Questions about the row below.
1) Give the entry just left of the largest entry.
2) Give the entry just left of -1.8.
3) Give the fourth entry from the end.
4) Give the second entry from the right.
5) Give the first entry.
6) Give the entry just left of -15.2.
7) Give the entry just left of -22.7.
8) Give the third entry from the end.
 13.1   12.7    1.1    5.3  -15.2    0.5   14.7  -22.7  -12.5   -1.8   11.9    3.5    2.5
1) 0.5
2) -12.5
3) -1.8
4) 3.5
5) 13.1
6) 5.3
7) 14.7
8) 11.9

[ 56 -35   1 -24  24  23 -18  -4 -27  -3  13]
The entry just left of -18 is 23
Which number is the entry just left of -3?
Answer: -27

arr =
[[ 48 -18   8   5]
 [ 35 -10 -20   4]
 [-10 -14 -31  -7]
 [ 33 -18 -11 -11]
 [-24 -10   5   3]
 [ 45 -10 -30  -9]
 [ 27 -12  30 -11]
 [-20  20  30   6]
 [-12  11 -17   9]
 [-24   8  -3   5]
 [ 23 -10   3  -8]]
Rows and columns are numbered from 1.
The top entry of the column that holds the largest entry is 48
The entry in row 1 and column 2: -18
Which number is the entry at row 1, column 3?
Answer: 8
The entry in the bottom-left corner is 23
The entry at row 2, column 1 -> 35
Which number is the entry in row 3 and column 1?
Answer: -10
Which number is the top-right entry?
Answer: 5
Which number is the entry in row 2 and column 2?
Answer: -10
The entry directly below -30: 30
The entry in row 3 and column 3 is -31
The entry directly above -9: 3
The entry directly below -9 is -11
Which number is the entry in the bottom-right corner?
Answer: -8
Which number is the bottom entry of the column that holds the smallest entry?
Answer: 3
The entry just left of 6 is 30
The entry at row 3, column 2 is -14
